The rows below come in pairs that one turn or mirror swaps. Which row does each named row swap with?
The rows were stretched afterwards, more along some directions than others.
Zel: [-25   2   7   7   6  25 -22   1  -4  -6 -15 -19   2  -5 -22 -21 -16 -11
 -18  15  10   5  -7  10   5]
reva: [ -6 -14   7  -3  -7  -7 -17  10   5   4   0 -15 -10  -4   4  17   8  -2
   0  22   7   2  -1 -17  19]
Pas: [ 12  15   4  15  -5   8   8   1  -3 -17  12  12  -9 -13  24 -10   9  -3
  -2 -24 -16  -1  10  -7  -5]
lidip: [  9  12  10   7   7  -4 -19 -18  -5 -15   3  30 -22  -5  19  -3  21   3
 -12  -8  -1   9  11  14 -12]
Raset: [ 14 -12   3  12   6   0   4   6   3 -11  10  33 -14  11  29  -2   7   4
   4 -11   1   2   4  12  -1]
rem: [ -5   4  -8  -5  -2   4  11  -9  -7   4  11  -1 -12   7   4 -21  21   1
 -13  -2   2  -5  -7  25   4]
bizez: [ -5 -22   4   7  -2  12  14   6  -9  -4   5   3 -13  -5  23 -17  18 -12
   2  -6   3   3  11   3   2]
nemu: [ 11   3   4   3   4  26  20 -14 -13 -12 -14 -13 -12 -13  26 -22   5 -12
 -26 -33  16   9  16   7  -5]
fid: [ 16   3   4  13   2  -1  26  -8 -10  -7  -9  21  -7  -4  26  -4  13  -1
 -12 -17  12 -12   8  19  -2]
piz: [ -5   6  -2  23   5  10   1  -4 -15   3  19   4 -17   5  40  15  -5 -14
  -2 -38  -2  -9  -5  11   3]
pum: [ -7 -13   9  -4  -6  14  -2  25  -8  -7 -11   9   2   0   1   0   7  -4
  -4  36  26   5 -12  12   6]
Goka: [  1   3  12   1  14  10  -1  -5   6  17  -5 -27   4  -2 -13   3 -18   1
  -3   0  -5  10  -8 -14  -1]
masof: [ 17  20   3   7  14  14   1 -18   3 -22   2  28 -15  -9  19  -6 -15   2
 -20 -10  26   1  -4  22 -16]
vavef: [  8   9  -3  -4  -5 -11 -25 -15   9   1   6  10 -18  -6  -3  -9  14   5
 -19   6   2  10  13  18   4]
kef: [ 25  -8  19   4   3   8   9  -2   5  -7  -5  21  -6  -9   9 -19  20   0
 -18  14   9  19  -1  22   1]
nelid: [  9   9   0   9  12  -8  21 -22  15  -1   6  19  -6 -13   0  22   0  13
  -6   4  -2   0  -4   1   9]
lezul: [ 10  10  -1  13   2   4   9 -10 -13 -26   4  20  -6  -6  19  -2  -3   9
   2 -14 -10  -3 -11  -1 -19]
tonub: [  1  15   3 -18   8  15  -1   1   8  -8  -6 -20  23 -15 -27  -2 -16  16
 -17  40  11   9 -15  12  -2]
Fodok: [-16   0  11  12   7  18 -30  -4  -9  13  -3 -21  -9   1   5 -17 -11 -10
 -21   3  10   9  -7  16  -1]
vikiz: [ 14  -3   8  -1  -3   9  16  -2  -4  -9  -8  14  -2   5  22 -27  25   6
 -20   0  13  18  11  17  -8]
danu: [ -9   6  15   3   9  36   9  13   4 -10  -9   0  10 -24 -18   0 -30  -8
  -5  14  13   8   0   5  13]
bal: [ 10   5   1   5  18  -2  26 -14   4  12 -15   6   0  10  -3  -7  13  13
  -4  -8   1   4  -1   2  -9]
dake: [  0  24   4  -7  -3  12  20   8   9   3   4   8  29 -12 -22  -4 -17   6
   8  13  -8 -12  -5  17   6]
Pef: [  7  24  -9   9 -14 -12  -5  -7  -5  -8  16  16  -7  -4  16   6   2   2
   0  -1 -19 -11  -1  -8  -5]
zuva: [ 21   0  10   6   3  -4  -4   6  10 -15   7  13   9 -10   8  -6   7   7
 -24  15   3  -6   1  13   3]
dozi: [  7  11   4  18   0   0  10 -14  -6   9 -13  -1 -10  -5  -2 -21   1  -3
 -16  -4  -3  -3   1   7   2]
borop: [ -3  -4   9  -9   5   5 -26   8  -6 -11  -3  -9  -5  -4   5 -19  -8   8
 -18  24  18   7 -10  18 -26]
kagav: [  8  -7  -6   2  20  16  15 -10 -12 -13 -12   0 -13  -3  25  -1  -4  -9
 -11 -26  22   3   6  -7  -4]
Nuv: [ 17 -25  15  -8  15  -4  31  -6  10 -18   0   1   7 -22  14  18  16  19
   3   0  10   3   4  -1  -3]
nuzis: [ 14  11   3  -2  12  14   9  -8  -2  -9 -14  15 -10  -8  -3   1 -23   4
   1 -15  12  -5  -5  10  -6]
Bobir: [ -1  11   3  23   5  20  -5 -10 -10  -2   4   3  -9  -4  15  -3 -30 -17
  -9 -28  -3   0 -10  12  -5]
vudi: [  8 -12  25 -13   2  10  -7  13   3 -14  -4   8   3 -13  18 -11   4  18
  -7  18  22  13  -3   4 -18]
vutid: [ 16   3  20   6  10  26  25   5  -2 -21  -8  16  10  -9  14  -9  -3   4
  -3  -4   3   1  -3   0  -3]
bivev: [  2  -6  -8   9   0 -12   1 -12   5  18  12 -18 -28  17  22  -5  10  -8
  -7 -20   3   4  -3   7  -5]
Vako: [ 14 -35  20   6   6   2  -7  20  14 -21  -2  23  -6 -11  18  19   4  11
  10  20  18  13   3  -8   6]
rozor: [ 11  30  -6   4  10   6 -15 -11  -8   0  -5  -1  -1   1  -3  -3 -15   4
 -19  -3   3  -2  -9  18  -7]
Tove: [ -9   5  -2 -24   1  12 -22   1 -17 -19  10  11 -17  -1   7 -18  12  -1
 -13  16  26   2   6  21  -9]
gos: [ -4  -8  11  -6   8  34   9   3  -2  -7 -18 -29   2 -18   4  -2 -16  -7
 -19  -3  35   5   2   8   6]
Bure: [  2   2   3  17  -3   3  -1 -14  -2  -4  -8  23 -23   5  23  -4  16  -9
 -16 -16   7   8  19   2  15]
Vav: [ -1  21 -20 -13  -7  -7   0  -1  -7  14   5  -1  13  19 -12 -16   6   5
  -7  11  -4  -5  -6  26  -7]
degu: [ 21  -6   1  -4  -7  -4  16  -6  12 -15 -12  16 -13 -24 -10 -12   2  11
 -10  23  12  14   7   0  10]
timil: [ 24  11  -9   4   8 -17  21 -11   4  21   5   6   8  17   0  -5  29  11
  -5  -8 -24   0   0  -3  -1]
siz: [ -4 -13   6   5  26  18   4   3  -1  -4 -11   0   2  12   6   5   2   7
   0   1  12  15  -1 -11  11]
Gef: [ 12  14  15   8   9   6  -1 -20   5 -10  -6  38 -18 -13   0   1   7   2
 -13   8   3   4   6  20   7]
Gul: [ 11   2  32   8  14  12 -16  -3  10 -13   2  11  -7 -22   6  10   4   4
 -14  22  10  13  -7  21   5]
ges: [ -7  27 -15  -9  -8   8   3  -2 -10   7   3  10  -7   9  -4 -40  19  -5
 -14   1   7 -11  10  29  -6]
rof: [-19  10  11   4   8  16 -34   3   5  -5  13 -18 -25 -15   0   0  -8  -9
 -20   8  14   7  -6  13  11]
zopad: [ -5  11 -12 -12  -3  16   3   5 -16   7   6   1   0  16  11 -35  10  -5
 -15   3   2  -3   4  28 -11]
nutif: [-13  -1  -1   8  11  22 -30  -4 -14  -4  -7  -7 -20   8  19 -16  10 -27
 -20 -25   7  12  23   8  -6]
Dusel: [ -2   5   8  -9   3  16   0  10   0 -28 -14  21   5 -22  -9 -12 -11   6
  -6  24  32  -6   5  17  -7]
lete: [ 10  31 -15   4   9   5  18 -24   4  -4   5  27   5  -4  -5  -6  -2   5
 -10 -14 -13  -2   9  11  -7]
toz: [-15   8  -4   4   1  22 -24   3  -2   0   1 -21  -6  -2   3   8 -39  -1
   1   1   4   4 -24   4  -2]
Rogu: [ 12  23  -5   6  -4  -7 -18  -8  -3  -9  13  22  -2 -10   9  10   8   2
  -7  -3 -10   0   2  -2   5]
miro: [ 22 -19   4  -4   8 -13  31  -1  23 -19   0  24  -6   1   9   0  14  16
   6  -3   8   5   9  -1  -2]
zak: [ -3 -10   7  -2  12  -4 -34   9   6   3  13  -1  -5  -4   0  11   6   7
   5   8  -3   4  -4  -4   0]
Vofu: [ -5   5  -6   3  -6  -3  -3  11 -16 -16  13 -16 -12  -4   9  -7   0   0
   4   2   1  -4  -6 -10  -7]
Sud: [ 18  -7  16 -14  -4   6   2   7  19 -16  -1   6   2 -28  -5 -13   4  23
  -8  28  19   6 -11  23  -4]
Vuz: [ 14 -21  29   0  10  -5 -23   5   7 -23   1  20   1 -26   2  17  14   9
  -7  37   6   0 -12   7   3]
vima: [-10  -5   9  10 -17   9  -1  11  -1 -19   2   6  -2 -27   6  12 -18  -7
  -4   6  15  -8  -6  -3   5]
Vezel: [ -9  24 -10   8   0  -2  -6 -12 -11  16   8 -15  -7  10   0 -17   0  -3
 -25   0   0  -9 -11  25   5]
tenum: [ 12  -5  11  -3  -1   5 -11  12  -6   5  -8  14  10  -7   6  -3  21   0
   2  28  -6  17   7 -16  11]
Rikor: [ 17 -30  26  -5   5   7   2  22   1  -4 -13   6   9 -17   2  -1  13   5
  -1  31   8  18   3 -10   3]
liri: [ 15  -2  19  -5  21  11   7   4  15 -12  -2  26   1 -25 -15   0   1  11
  -3  41  17  16  -1  13   3]
daz: [-29   3   2   4   4  21  -3  17  -2   8  14 -30 -10  -4   9  10 -18 -10
   3  10  14   3 -15  10  13]

Tove is swapped with Vofu
Bobir is swapped with kef
rem is swapped with lezul
kagav is swapped with miro
Rikor is swapped with danu
dozi is swapped with Gef
gos is swapped with Vako
lidip is swapped with Vezel
Raset is swapped with nemu
nuzis is swapped with degu

The rows below come in pairs that one turn or mirror swaps. Which row does each named row swap with?
The rows were stretched afterwards, more along some directions than others.
sazov: [ -8 -20 -21  46 -29  24  11   9  15   1 -19   1 -21 -21  10  -8]
tosu: [ -2 -16 -24  20 -16  22   1  12  38 -18 -35  -1 -30 -10  37  13]
riv: [-12 -15 -15  29 -32  23  11  24  15  -5 -31 -13 -32  12  17  13]
gano: [-11  -6   9  -4 -22  16  14  44  -5 -15 -14   7 -30  -4  10  21]
Femi: [-32   3   6   4 -10  28 -14  16  -2 -25  10 -15 -44 -21  19   2]
tage: [-16   6 -27 -10 -29  -1 -18  15  27  -1  -5  10 -19  12  -1  20]
tekip: [-11 -11 -12  46 -29  25  15  14  23  -5 -22  -6 -31 -19  10  -7]
fera: [ -5 -11 -31  24 -13  32 -43  12  34 -15 -13   0 -29 -14  34  14]
dedeg: [-21   0  -4  33 -14  35 -35  -1  41  -9 -17 -10 -28 -25  27   4]
fipu: [-15  -2  -7   0 -21   3   7  18  27  -9 -24 -20 -37  18   7  13]
bab: [-26  -5  -8   5 -23   6  14  22  35 -22 -32 -16 -44  10  23  22]
Tatob: [-22 -12 -11  21 -33  15  21  14  28  -8 -19  -7 -36 -17  11  -1]
Ter: [  0  -5   6 -10 -30  28   3  51   6  -9 -17   6 -20   6  25  36]
Kaman: [  1 -12  -2   2 -21  13  13  40  -5 -11 -13  14 -19   8  18  26]
Gom: [-20  10  -2  11 -22  34 -35  12  34 -15  -9 -21 -31 -17  33  16]
naf: [ -6   6 -20  -1 -11 -15   1   3  36  -6 -12  10 -20   5   1  15]
gov: [-11 -11  -8 -21 -41  23  12  53   1 -24 -24  12 -33  13  23  35]
bago: [-11  16 -11  12 -27  16 -34  19  36  -2  -6   5 -18  -1   9  21]
lepe: [ 12 -23   0  57 -27  33  12  34  20  -1 -51 -10 -18  -1  22  16]
tig: [  3   0  24  39 -26  30  13  46  11  -2 -29 -27 -21  -2  24  12]
rep: [ -7  -7  10 -17 -22  14  13  42  -7 -16 -15  12 -31   5  15  31]
Nali: [-17   8  -3  15  -8  23 -36   4  31 -11 -16 -19 -26 -11  20   8]
foma: [-16  12  -6  -3 -14  -2 -18   8  38  -1  -1   6 -13   6   2  23]
subo: [-25  10   9   6 -18  28 -11  27   4 -26   6 -20 -41 -18  18  -1]
desav: [ 10 -17  12  49 -18  28   3  33  22 -11 -34 -17 -25 -11  29  24]
sal: [  2 -13  -9   2 -22  28  -7  41   0 -16 -15  18 -25   4  23  33]
Ribe: [  0  -5  14  34 -24  29  25  38  21  -7 -33 -25 -29   1  33  13]
vapo: [-19  -3 -12  25 -33  29  -6  36  29 -10 -24 -13 -39  13  25  26]
fava: [-27  -2 -30 -17 -24   4 -16   3  23  -5  -4  16 -27  -2  11  16]
Bor: [  5 -18 -19  28 -16  34  -9  13  27 -14 -28   5 -22   0  26   8]
Mesu: [-20  13 -14   3 -28   5  -2  13  24   1  -2  11 -12  -2  -4   2]
gelo: [-23  13  17   5  -9  24   3  23  10 -27   9 -18 -38 -18  23   2]
dil: [ -5 -22 -27  25  -1  28 -35  -4  21 -17 -17   0 -31 -21  30   6]
Poset: [-26  -2 -10  18 -13  23 -28  -3  45 -17 -15 -12 -34 -17  29   5]
vuzav: [  5  -1   8   8 -34  31 -13  61   5 -13 -18   2 -23   5  22  36]
Sedok: [ -6   9 -16  -8 -30  -3  -2  15  20   3  -5  17  -4   9  -4   9]

tage is swapped with sal
Bor is swapped with fipu
Poset is swapped with Ribe
rep is swapped with Sedok

